In the data rows, 50 means zero.
The table:
[34 44 47 54 33 48 50 52 60 61 40 47 56 65 49 52 55 66 32 44 42 47 50 54 32 26 56 47 54 59 49 46]
[38 46 51 46 35 47 49 54 57 65 31 53 58 63 39 54 52 66 25 53 41 51 53 53 25 26 71 57 48 58 50 50]
[54 57 63 53 45 73 54 44 70 37 66 46 58 51 47 51 42 54 54 50 42 60 45 43 64 32 38 60 52 51 62 54]
[51 19 15 66 39 69 55 48 29 40 65 41 59 34 70 41 54 42 48 52 38 27 54 38 63 54 28 19 46 44 82 57]
[48 64 52 45 50 47 49 50 48 53 48 50 58 55 47 51 52 68 52 48 45 57 51 67 60 50 54 56 44 64 44 51]
[52 12 21 59 34 67 58 52 27 26 67 46 58 27 78 39 43 35 51 48 35 32 51 39 73 53 22 18 46 54 95 64]
[68 27 44 56 37 48 58 58 48 20 66 56 58 16 60 53 43 38 57 52 60 56 54 49 59 66 30 43 61 57 85 53]
[59 48 49 42 55 46 65 55 64 34 54 49 35 22 40 46 55 34 53 59 62 57 57 43 41 72 50 39 64 44 68 48]
[63 42 59 36 47 60 58 57 54 44 62 40 48 36 54 54 48 54 40 76 53 58 48 54 54 48 39 55 53 55 52 59]
[44 57 48 46 54 49 46 49 41 50 50 47 56 37 52 49 51 65 47 54 41 53 51 53 56 59 44 59 55 54 52 52]
[48 26 28 63 43 58 52 50 31 32 60 53 62 31 62 41 44 39 52 51 39 43 56 41 65 54 29  9 50 49 74 53]
[63 38 59 49 57 38 47 62 45 68 48 48 40 85 33 56 54 45 40 51 69 51 45 73 40 36 62 60 44 66  8 49]
[38 73 68 61 45 18 62 35 33 59 33 66 33 57 39 54 51 37 68 29 50 59 57 36 41 55 71 47 47 28 57 30]
[55 55 52 58 54 27 54 45 52 51 41 59 34 37 40 49 54 38 70 58 65 45 49 30 38 67 71 38 68 37 51 34]
[40 60 39 36 56 41 46 49 45 50 46 52 48 37 59 52 55 63 54 61 41 48 50 56 49 52 56 63 53 58 44 56]
[50 56 48 45 54 38 48 57 43 59 39 43 60 39 52 50 52 60 43 54 45 54 46 59 51 51 59 57 49 56 41 54]
[57 48 61 50 49 76 55 43 68 36 67 49 56 49 44 57 41 55 62 47 41 57 54 44 65 25 30 62 41 59 54 62]
[56 55 51 60 49 36 48 42 53 62 32 57 37 42 55 47 62 42 61 47 59 50 49 31 39 72 73 38 59 43 44 37]
[39 88 58 49 40 48 48 42 48 63 40 56 27 64 39 50 50 53 55 37 47 49 48 42 24 51 43 44 41 34 64 35]
[57 51 59 45 51 61 57 52 52 35 65 46 48 39 50 50 45 54 48 60 48 57 44 45 50 47 38 55 59 51 57 65]
[46 52 52 40 57 42 50 49 46 50 43 47 53 45 47 47 61 51 46 57 49 45 43 56 46 50 56 49 52 51 48 55]
[49 60 52 41 49 90 64 38 83 29 65 45 63 58 43 49 39 49 52 51 49 65 48 42 64 48 45 70 42 55 50 48]
[35 87 65 39 51 56 44 52 44 66 48 49 30 73 47 47 51 48 49 48 37 43 49 55 33 53 32 53 47 36 60 51]
[50 59 49 42 51 48 50 50 52 51 58 54 56 48 59 55 48 56 50 48 58 52 60 48 61 54 50 73 54 50 43 44]
[71 35 60 42 64 33 41 60 47 67 62 54 39 84 40 45 42 50 38 53 67 49 51 70 47 45 63 59 40 59 10 47]
[55 43 60 39 52 66 69 61 66 24 69 40 45 34 45 46 43 48 45 67 50 56 52 48 41 64 35 49 64 57 62 64]
Every row has one hidden group. There are 4 groups. Groups can overlap: rows of different groups may look alike.
More rows, each followed by its group:
[45 62 63 52 55 87 59 43 81 32 73 52 56 55 46 49 41 50 48 48 46 63 41 40 65 43 40 62 46 39 65 62] ~ RE
[24 66 60 72 65 20 31 35 44 57 16 69 57 65 45 48 62 43 68 17 49 41 47 27 40 63 50 37 52 36 57 41] ~ Ea
[63 16 44 77 39 45 45 52 28 20 63 54 54  6 68 44 40 37 71 43 54 53 58 53 66 42 25 24 55 46 79 55] ~ HB
[55 21 26 69 48 56 48 48 34 28 57 44 48 26 60 43 51 41 56 49 44 32 55 45 70 50 30 19 52 47 82 52] ~ HB
[66 47 58 42 62 31 43 66 53 73 45 53 39 86 28 51 53 31 45 51 77 51 45 80 43 38 80 64 31 55  0 36] ~ HB
[64 30 50 51 55 38 40 71 53 67 48 48 41 70 45 61 51 39 48 49 68 52 45 71 45 48 63 62 38 49  8 39] ~ HB
[51 60 57 52 51 88 58 45 76 33 66 42 52 56 45 54 42 44 61 45 48 60 51 34 63 40 36 67 48 38 60 65] ~ RE
[38 54 43 65 75 51 32 34 47 67 40 57 53 60 58 44 60 47 42 40 47 40 51 44 49 68 62 43 48 47 43 45] ~ RE
[63 35 58 42 59 28 50 67 62 71 45 51 40 86 26 55 41 44 32 51 72 47 52 81 47 33 67 69 40 53  5 45] ~ HB
[57 70 47 42 49 56 48 52 44 55 56 45 63 49 49 50 52 65 55 51 46 55 52 51 53 56 46 65 54 51 48 50] ~ WU
[49 57 44 32 44 42 43 56 42 52 51 45 49 47 45 54 57 62 53 52 43 49 49 57 47 50 52 57 58 51 51 47] ~ WU
[53 62 48 50 51 53 52 49 38 45 54 49 66 49 58 63 44 57 47 45 47 52 51 46 63 48 57 64 54 56 45 52] ~ WU
[61 53 47 56 51 34 49 45 54 45 31 65 30 35 51 47 51 38 63 50 66 47 53 32 37 63 66 29 63 37 47 45] ~ RE
[32 45 47 51 32 52 51 45 45 64 29 42 50 60 50 53 60 66 34 47 44 51 46 51 37 29 58 52 51 56 44 54] ~ HB
[52 70 63 42 56 83 58 39 63 35 60 46 61 50 48 53 37 51 51 50 49 64 50 40 60 40 39 63 46 53 55 53] ~ RE
[50 15 43 41 43 56 61 56 50 42 58 49 59 18 75 51 53 38 45 67 50 55 47 43 54 61 54 45 63 57 60 59] ~ HB
[41 63 46 54 46 39 45 51 40 60 47 52 51 49 55 52 54 61 49 61 38 58 48 61 45 50 44 61 51 56 52 57] ~ WU
[40 45 45 53 62 53 38 42 51 77 44 48 60 61 55 46 57 54 45 49 39 35 49 61 56 65 54 47 39 55 43 49] ~ Ea
[49 56 45 43 52 44 40 54 42 54 50 45 44 47 54 54 54 58 53 57 46 54 50 57 43 51 45 56 57 52 51 51] ~ WU
[55 41 52 30 55 45 54 56 57 59 48 46 46 55 44 47 50 54 34 54 64 43 48 63 44 52 64 54 47 56 30 46] ~ HB
[44 62 47 50 61 46 41 44 50 67 38 47 71 80 62 50 49 57 41 48 41 34 46 57 52 60 58 44 26 54 36 47] ~ Ea
[30 69 53 69 39 22 39 46 41 63 18 59 36 59 38 47 53 50 64 23 50 43 50 34 39 43 60 38 47 28 42 30] ~ Ea
